Each row is where one point has got to under a steady rotation. How many steps took it there?
The counts run from 0 to 136.
[  3  13   1 -12  25 -27  -3  -8  -3   3 -13 -34  16   8  18  19   1  -2
 -16  30  -6   7 -31 -10 -10  17  -6  -8  39  17   2  -9 -10   3  12  -5
  -1   5  -2  10  17   9  14   0  23 -12  -4  -7  10  -3   3 -18  -4  -9
  10 -26  11  21   6 -17   3   3 -14   7   8  -8 -10  -4   2  -2  13  18
   4   1   8   5 -11  12] => 105
[ 18  24  -5 -18  22 -40  -3  12  -3   7 -17 -20  25   9  14  15   2  15
 -23  30 -12   0 -23 -11   9   8   7   4  26   8  -1   1 -18   3   8 -10
  -5   2   1  -1  -3  16   8   1  11  -2   2  -6   3  -4   7   7 -10  -9
  23 -18  10  21   5 -25   3   0 -14  -3  28 -16  -2  -1  -5  -8  14   9
  -2   0   0   5 -14  16] => 70
[  6   1  -9  -2  15 -24  -6 -15  -8  -6 -16 -41  16   7  17  21  -4   5
  -8  28  -1  -6 -32  -3  -3   4   8  -3  30  19   5 -16  -3   8  16   4
   2  -2  -9  13  16  -3  21  -9  21 -13  -9  -7  10  -9  16  -9   8 -13
  15 -21  16  17   6 -15   2  -5 -11  18  11 -19   4  14 -12 -11  16  19
   7   7  -3   3   7  12] => 10
[ 15  11  -5  -6  22 -37   0   9 -10  -6 -18 -23  21  11  21  17   8  10
 -18  33 -18   2 -28  -6   4   9  14   0  26   9  -6  -7 -15   7   6  10
  -7  -2  -6   2   1   8  12  -8  10 -10   3 -31   2  -1   4  -2 -10 -13
  20 -16  17  24   2 -21   3  -4   6  -6  18 -16  -8   3 -10 -13  22   3
   4  -3   6   4  -9  16] => 75
[ 16  14 -11 -27  10 -31 -10 -16   7  17 -21 -35  30   8   5  23   4  14
 -18  23 -14   9 -12 -12   0  -4   7  -6   5  18   1   5 -12  -2  12  -2
  -5  -5   5 -11   1  21  -1  -2   6   1  -6  -3  11  -9  15  -2   7  -1
  28 -19   4  37 -10 -13   0  -8 -25   3  13 -20   8  15 -11  -8  -1   2
  -5   0  -6  -4   1  14] => 58
[  6  16  -3  -9  16 -24  -3 -13  -8   3 -16 -24  31  15  19  14   3   9
 -16  28  -1  -6 -23   1  -2   3   9 -10  32  14   4   3 -13   6  21  -7
 -12  -9  -8  10  14  13  22   0  17  -6  -7 -12   4   1   5 -12  -1   1
   9 -28   9  24 -11 -17  -2   9 -14 -12  17  -5  -3  -1   4  -7  18   9
   5  -9   8   8  -1  32] => 111
[  5   5 -10  -8  20 -22  -7 -16 -12  -5 -12 -42  18  10  21  20   3   9
 -13  28  -3  -8 -26  -4  -9   4   5   4  30  14  -1 -14  -8   9  12   8
   5  -2  -6  11  15  -3  26 -14  21 -14  -4 -15   6   1  18 -12   1 -12
  11 -17  19  20   4  -9   4  -8  -8  16   9 -18   6  16 -12 -13  14  14
  -1   2  -4  -2   0  15] => 11
[ 25   4 -13  -3   7 -33  -6   4  -6  -9 -13 -33  16   8  16  17 -11  17
  -9  22 -19  -7 -26  -3  14   6  14 -14  21  14  -2  -9 -11   2  18   8
 -12 -12  -7   6   3  18  19 -15  -5  -3  -7 -16   5  -8   5  -3   2 -11
  15 -17   8  23  -3 -22  -1 -15  -7   0  20 -23  -8   7 -11 -12  28  12
  -1  -2  -4  -2   5  20] => 81
[ 20  12  -3  -8  17 -32  -2   5  -6 -12 -19 -24  21  16  14  20 -12  14
 -23  25  -5  -5 -26   0   4   1  14 -10  27  11  -2  -3  -4  -5  15  12
  -9  -6  -5   9  -1  14  18  -8  10  -2  -8 -11   6  -9   9  12  -4 -20
  15 -12   9  27 -12 -24   5  -6   1  -3  24 -18   1  12 -13  -6  20  16
  18  -9   0   7   0  12] => 78
[  3  10  -1 -22  16 -16 -13 -14  -2   5 -10 -42  21   0  13  22 -10   9
  -9  29   7   2 -21 -16   0  -3   1  -8  29   7   6  -3 -16   2  19  -4
  -8  -3  -1  -2   5   7  10  -9  13 -16  -8 -11  16  -7  15 -11  10  -2
  16 -21  10  22  -2 -15   9 -24 -23  13   7 -18   2  16 -11 -10  15  21
 -16  -2  -9  -7  -1  15] => 19
[ 23  10  -8 -22  15 -15  -9  -8  11   2 -18 -47  15   3   8  26  -7   9
 -20  10  -8   0 -23  -1  -1   2  -2  -9  19  25   5  -6   0  -2  16   6
  -5  -3  -5   2   9  14  20  -3  -1  -1 -14   3  11 -15  15  -8   8 -14
  21 -20  -5  22  -3 -19  -1 -13 -23   8  13 -24   2  19 -16  -3  19  19
   4   5  -6  -4  -5   9] => 91
[ 23  12   3 -21  27 -23   6  -1   0  -4 -17 -30  15   6  20  16  14  -1
 -12  24  -9   1 -38  -8   1   0   6  -7  30  26   3 -10   2   3   8  -2
  -2   7  -3   9   6   7  12 -16   8  -6   1  -6  -3 -10  16  -5  11 -22
  19 -13  17  19   8 -17   1  -6  -2  13  12 -26   1  -6 -14 -18  20  15
   8   5  11  17   0  11] => 1
[ 14  -2  -3  -4  11 -27  -4  -8   2  -8 -23 -40  12  16  19  25   4  13
 -13  13 -16  -2 -28   0  -4   1  11  -9  18  16  -3 -10   0  -1  18  16
 -12 -11  -9   5  10   7  17 -17  -3  -4  -8 -25  12 -12  12  -9   9 -20
  20 -13  -3  20  -6 -20   1  -7  -5   0  11 -27  -3  19 -16 -12  23  10
   5  -2  -4  -2   1  13] => 85
[ 15   4 -14 -18   9 -37   1 -15 -16   2 -18 -25  17   9  23  20  11   4
 -14  39 -12  -3 -16  -5   3  -4  13 -16  13  16  -3  -4  -2   2  11  10
  -2 -12  -5   8   1  18   7 -20  10  -2   4  -7   3 -15  13  -4   7 -18
  13 -22  20  29 -12 -13  11 -16  -3   7  11 -18   4  10 -14  -4   8  -3
  18  -1  -5   4  16  23] => 45
[ 24   7 -12 -11  18 -27   0 -11  -7 -10  -5 -37  19   6  18  11  -5   7
 -11  27 -10  -4 -28   2   6   3  15  -9  23  30   6 -15  -5   4  14   4
   0  -1  -4  12   5  17  23  -7   9  -9  -5   4  -5  -3   9  -6   8 -11
  17 -15  19  19   0  -8  -4  -8 -13   8  15 -19  10  -2 -11 -14  26  11
   6   3   5  12   7  22] => 5
[ 11  15  -6 -16   9 -32 -17  -7   7  18 -16 -34  22  10   3  19   6  13
 -25  24  -8   5 -18 -23   2  13  -2   1  19  14  -6  -1 -12   5  10  -2
  -3   5   2  -9  11  11   4   5   8  -6  -1  -7  15  -2   9  -2  -6  -2
  22 -22   6  28   4 -19  -5   9 -26   6  15 -23  -4  12 -12 -13   5   1
  -9   0  -2  -6  -8   8] => 61
[ 11  -2 -11 -15   7 -32 -10 -23   1  10 -18 -39  19  11   5  24   5   5
 -20  29 -12   6 -18 -15  -6   6   8 -12  12  22  -5  -9  -2  -2  10  11
  -4  -7   1  -2  15  11  -1  -9   7  -5  -6 -14  21 -10  11  -2   8  -8
  16 -19   9  34  -9 -15   2  -5 -18  10   2 -19  -1  18 -15  -7   0  -2
   4   0  -5  -6   8   6] => 54
[ 14   8 -14 -14   5 -28 -10 -15  -4  16 -25 -33  13  16  12  23  15  11
 -21  23  -2  -5 -18 -15  -8   3   2  -1  12   3  -4   3  -7   4  10   4
   5  -6  -1   3  11  11   3 -20   8  -3  -8 -17  13 -10  24  -3  -4  -9
  18 -25  12  31  -3 -18   5  -9 -11  10   8 -26   0  25 -12  -8  -6   1
   0  -1 -12  -9   5  21] => 52
[ 13  12  -2 -11  11 -24  -3 -11  -7  -1 -10 -25  30   8  20  15  -4  10
 -10  30  -4  -5 -26  -3   6   5  13 -16  30  16   4   2 -13   6  24  -6
 -14  -8  -9   7  14  15  18  -6  12  -4  -9 -13   4   0   1 -13   8   5
   4 -29  13  28 -10 -20   1  -2 -13 -10  11 -11  -4  -7   4  -8  22   9
  -1  -7   6   4   4  32] => 112
[ 22  15   2 -26  10 -12  -7 -15 -11  -4 -19 -26  24   8  22  25   8   6
 -28  27  12  -1 -16 -15  -6  -4  13 -10  26  21  -8  -1  -3   3   9   5
  -5  -5 -11  11  11  -2  15 -12   5  -6  -5 -13   0   4  13  -5   1   0
   1 -15  17  28 -13 -15  -6 -10   1  -2   6 -16  -5   7 -10 -11  25   8
   6 -13  -3   1   6  26] => 119
[ 20  17  -3 -24  18 -36  -3  -9 -13  -1  -4 -19  15  -2  18  10   1   5
 -26  39  -4  -5 -14 -14  11   4  11 -17  30  22   0  -9  -2   5  11   1
  -6  -4  -4   6   0  21  13   4   3  -4   6  12   7  -8   4  -9  -1  -8
  13 -23  22  21  -7 -17   7  -7 -12   4  18 -14  -6  -1  -4   0  23   2
  15  -1  -3   6   1  23] => 37
[ 15  17  -1 -26  27 -20  -2 -10   7   6 -29 -42  12   4  16  30  12   1
 -20  16  -9  13 -27  -7 -11   1  -7   0  23  23   3  -9  -1  -4   7   5
   3   4   0   1  13   8  15  -3  12  -8  -6   0   3 -12  15 -19   3 -18
  21 -17  -2  20   3 -16  10 -13 -12  11   5 -17  -2  11 -11  -2  10  18
   0   5  -1  -2 -17   4] => 96
[  7   0 -13  -5  13 -27  -3 -14  -6   0 -12 -40  18   6  21  16  -1  10
  -3  28 -10 -13 -33   2   1   3  14  -7  21  18  10 -10  -6   7  21  -2
  -1  -5 -12  13  13   4  19 -14  16 -11 -11  -6   3  -7  11  -8  15 -20
  14 -20  11  13   2 -20  -1  -4 -16  13  16 -23  12  10 -12 -14  14  18
   2   7   1   9   8  16] => 9
[ 23   5 -10  -3   8 -36  -3   0  -8  -8 -14 -33  21  17  16  15  -7  22
 -13  20 -16  -9 -23   2  11   9  18  -8  17  11   0  -8 -12   2  22  11
 -11 -11  -8   4   0  18  24  -8  -4  -2  -3 -17   8  -6   6  -3  -5 -10
  19 -19   3  26  -7 -18  -4  -3  -5  -8  23 -21  -4  10  -9  -8  30   5
   4  -4  -2   1  -1  24] => 80
[ 19  14  -2 -26  10 -21  -2 -19  -8   2 -24 -26  27   5  22  27   8  12
 -18  22   2  -4 -12  -6   3 -14  20 -19   9  16   0   4  -1   4  14  -5
 -10 -14 -10   5   7   4   6 -10   0  -4 -10  -8  -1  -2  10  -7  20   1
   9 -21   5  21 -17 -18  -3 -10 -16  -7  12 -25   8   9  -8  -9  21   8
   8  -5  -7   3   8  29] => 121
[  4   9   1 -12  12 -22  -1 -13  -8   4 -24 -26  21  17  28  24  13  11
 -14  27   0  -6 -25 -10  -6  -1  14 -13  23  10  -2   0  -5   4  18  -5
 -14  -8 -13  14  17  -1   6 -19  10 -10  -8 -26   7  -4   8 -11   8  -8
   6 -25   6  20 -13 -23   0   4  -8  -6  12 -23  -6   5  -5 -16  13  12
   5  -8   0   4   4  28] => 116
[ 18  19  -7 -18  10 -42   0 -11 -13  10 -12 -15  13  10  29  13  15  10
 -18  34  -8 -14 -13 -11   9   1  10  -9  22   5   0  -2  -8   4  15  -7
  -6  -7 -10  11   0  17   9 -13   4  -3   4   1   1  -7   8  -8   0 -13
  16 -29  16  15  -4 -22   8  -2 -11   3  27 -21  -5   3  -3  -5  11   0
   8  -1  -8   7  -4  33] => 39
[ 19   6 -11 -10   8 -38  -2 -16 -14   2 -14 -25  12  12  28  16  18   7
 -24  34  -7  -8 -17 -16   0  10   7  -9  21  11  -9  -6  -4   6   9  14
   1  -8  -8  14  12   8  13 -17   5  -9   8 -10   8  -8   8  -9  -9 -10
   7 -25  25  24   0 -17   7  -4   3  11  14 -17 -11  10 -10  -7   8  -5
   9  -3  -7   0   3  26] => 43
[ 12  17   1 -27  26 -33  -7   2   4   7 -24 -27  25   3   8  27   6   2
 -22  29 -11  11 -19 -23   0   6   4  -5  21  23  -5  -6  -9  -3   3  -4
  -5  11   7  -8   3   9 -10   0  16  -9   0  -9  13  -9   9   2   3  -5
  24 -17  10  28   2 -21   1  -7 -14   8  14 -19  -2   6 -15  -8   3  14
   1   5   5   1 -11  -1] => 64
[ 18   1 -21  -7  -4 -35 -14 -21 -11   6 -12 -34  17   9  11  15   3  12
 -16  32 -12  -7 -13 -10   5   6  11 -14  12  16  -5  -5  -9   5  18   5
  -2 -15  -4   3   8  20  12 -15   0  -4  -4  -9  11  -6  11  -3   4   1
   9 -24  14  31  -7 -12   2  -8 -18   7   9 -19  -2  18 -10  -8   7  -6
   0   0 -11  -7  14  26] => 49
[  6  12  -1 -19  27 -26   1  -6  -6  -2 -20 -23  27   4  23  24   7   2
  -4  35 -11   3 -25  -1  -6   0  10 -13  29  19   9  -4  -7   3   8  -3
 -10  -7  -4   9   7  17  11  -8  26  -7  -6 -12   2  -7   4 -15  11 -10
  14 -21  11  29  -7 -15  12 -10 -11  -3   7  -5  -1  -8   2  -1  13  11
   7  -3  15  11   0  19] => 108
[ 16   6  -8 -10  10 -36  -4 -13 -18   0 -11 -23   6   9  21  14   8   2
 -20  34  -4 -12 -20 -18   4  12   5 -16  30  16  -8 -13  -2   5  13   8
   0  -4 -13  17  13   8  11 -15   8  -9   0  -5  12  -5   6  -5  -5 -14
   6 -29  24  20  -3 -23   6   0  -3  11  12 -16 -10  12 -12   0  11   3
  13  -2  -4   1   6  18] => 42
[  7   8  -4  -9  23 -44  -4   7   1  -1 -12 -24  17   7  13  18  -3  11
 -10  31 -19  -5 -26 -11  12  11  12  -7  20  14   4  -9 -14   2  14  -7
 -11   2  -5   2   3  12   2  -2  10 -11  -5 -14  11 -10   0   6   2 -18
  21 -22   4  17   1 -34   0   0 -11  -2  27 -19  -6   0  -8  -8  12  11
   3   4  11   8  -4   9] => 72
[ 29  10  -8 -20  15 -21  -6  -9   5  -3 -22 -42  20   9  18  24   6  14
 -16   7 -15   2 -19   1  -2 -11   9  -7   7  12   5  -2  -8  -1  13  11
  -8 -12  -3  -5   3  18  23 -12  -3  -1  -7 -12   0 -11  19 -16   9 -12
  23 -14  -4  27  -4 -11   3 -15 -13   0  11 -23   7  20 -10 -10  20   6
  -3   0 -11  -6  -6  23] => 89
[ 15  11  -6 -12  20 -30   7 -13  -3  -2 -14 -31  23  18  23  14  13   6
 -15  18 -12  -7 -29   1  -5   1  10   2  24  20   4  -9   0   4  13   2
  -5  -2  -7   5   9   6  23  -2  10  -4   0  -5  -3   0  18  -9   7 -20
  21 -20   8  21   0  -8  -4  10  -4   0  20 -20   6  -1 -12 -20  16   5
  16  -1   4  20  -4  20] => 3
[ 21  13  -4 -21   8 -18 -14 -17  -4   4 -17 -27  16   6  14  29  -3  12
 -28  20   9  -8 -14 -18   5   1   9 -12  23  22  -2  -5   5   4  15   0
  -3  -5 -12  11  16  -4  14  -6  -6 -11  -8   1   4   3  12  -1  10  -2
   5 -22   5  18  -6 -22  -5   1 -17   2  18 -28   1  20 -15  -7  21  16
   6  -5  -8  -1   7  19] => 123
[  6  17   2 -14  26 -22   3 -10  -6   1 -20 -24  25  15  14  17  -1   5
 -19  26   6  -3 -23  -1  -6   3   5  -6  38  15   4  -1  -7  -1  18  -7
  -8  -2  -7  13  12  12  24  -1  22  -5  -8  -7   6  -2   7  -7  -4  -7
   7 -29   9  28 -12 -15   4   6  -7  -8  14  -6  -1  -1   0  -2  13  17
  13 -12   6  10  -3  24] => 110
[ 20  11  -4 -25   9 -19  -4 -17  -6   2 -19 -27  20   4  15  27  -4  11
 -22  23   7  -6 -14 -12   5  -9  16 -18  15  22  -1  -2   3   1  15  -5
  -6 -12  -8   8  11   2  10 -10  -1  -6 -14   3   4  -2   9  -2  17  -6
   4 -24   3  24 -14 -25  -2  -8 -16  -1  15 -27   1  16 -14  -6  20  18
   7  -6  -4   4  15  21] => 122
[ 10  12   6 -21  18 -34  -6 -10  -7   9  -9 -23  14   0  27  16  18   4
 -14  38 -10   3 -19 -24   4   2   5 -16  27  18  -3  -4  -6   5  10  -5
 -18   4   0  -4  10   9  -3  -1  -2 -13   4  -8   9  -7   2 -21  11  -3
  22 -24   8  18  -1 -19   7  -9 -20   2  12 -19 -12   0   1 -18  19   2
  -6   4   3   1 -13  20] => 31
[  9  11  -1 -16  21 -42   2 -17  -9   5  -8 -17  19   8  27  12  15   3
 -23  31 -10  -3 -13 -14   0   0  13 -13  27  21   2  -8   3   3  11  -2
 -16  -1  -5   1   7   9   7   3   3  -7   6   0   6 -11   2 -17   1 -12
  15 -24  10  19 -13 -13  10  10 -12  -5  23 -17  -4   2  -2 -10  17  -4
  19  -4   7   9  -7  24] => 35
[ 16  17  -7 -19  19 -41  -7   3  -1  -1 -13 -23  28   2   6  18  -9   7
 -20  35 -16   9 -21 -14   9  10  12  -7  24  29  -1 -11  -9   2   5   1
  -9   0   5  -6   3  19   5  14   9  -8   2  -4   9  -4   0   2  -3  -6
  23 -15  11  28  -5 -15  -2  -3 -15  -3  20 -10  -6  -4  -9  -4  18   6
   9   3   7  11  -6   6] => 68
[  6   6  -7 -15  10 -21 -14 -18  -6   2  -8 -43  25   0  13  21  -8  13
  -6  31  -4   0 -17  -9   1   2   7 -10  21  13   3  -5 -18   4  22  -4
  -7  -3  -3  -3   7  10  15  -5  10 -17 -10 -12  14  -7  11 -17  11   2
  16 -23   5  25  -5  -8   5 -17 -26   7   8 -14   2  14  -5 -14  19  15
 -13   0  -7  -6   3  16] => 18
[ 20  18 -10 -11  15 -23  -4  -8 -11   0 -13 -37  20  10  26  14   4  14
 -10  23  -6 -12 -28   2   4  -3   5   4  21   9   8  -4 -11   9  17  -5
   4  -2  -9  11   6   7  30 -13  14  -5  -5  -1  -8  -1  24  -4   2 -12
  19 -24  17  14  10 -14   0  -6 -10  10  18 -19  14   6  -9 -16  18  13
  -1   5 -10   8  -1  25] => 7
[ 23  10  -9 -13  12 -22 -14 -14   7  10 -19 -44  15   4  17  22   8  11
 -18   8 -16   3 -27  -7  -3   5  -4  -2  17  15   0  -3 -11   3  13   4
  -1  -5  -3  -2  16  12  24  -5  -2  -9  -4  -4   5  -7  13 -25  -1  -4
  21 -18  -2  17   5 -14  -4  -5 -23   9   7 -20  -4  15  -6 -11  19   7
 -13   1  -7 -13 -16  18] => 93
[ 19  -2  -7 -10  13 -23  -4  -9   1 -11 -19 -42  13  11  15  25  -4  10
 -17  13 -12   3 -25  -6  -2   2  12 -15  20  24  -2 -13   6   0  16  20
 -10  -6  -3   5  13   9  18 -15   0  -8  -8 -18  12 -11  10 -10   9 -15
  17  -9   2  25  -8 -17   2 -15  -4   6   6 -24  -7  17 -13  -8  25  11
   8  -3  -3  -5   4   8] => 86
[  3  17   1 -23  27 -23   6  -7  -4  -1 -19 -23  29   8  15  21   1   0
 -15  34   4   2 -29   0  -4   0   7 -11  37  14   4  -2  -7   0  16  -8
  -9  -4  -6  10   8  15  16  -2  25  -8  -6  -5   4  -8   7  -7   5  -7
  13 -22  14  25 -12 -17  10  -7  -8  -5  13   0   2  -5  -1   2  13  17
  14  -6  10  10   1  21] => 109
[ 10   7 -12  -5  15 -29  -2 -12  -5   5 -17 -36  18  10  24  14   7  12
  -2  21  -9 -12 -29   3   4  -4  11   1  17   8  10  -5 -12   9  18  -7
   2  -7 -10  13  11   7  21 -15  13  -8  -5  -6  -2  -4  15  -5   8 -16
  18 -23  10  14   5 -17   1  -3 -15  10  19 -24  14   5  -9 -16  11  14
  -1   8  -7   9   6  23] => 8
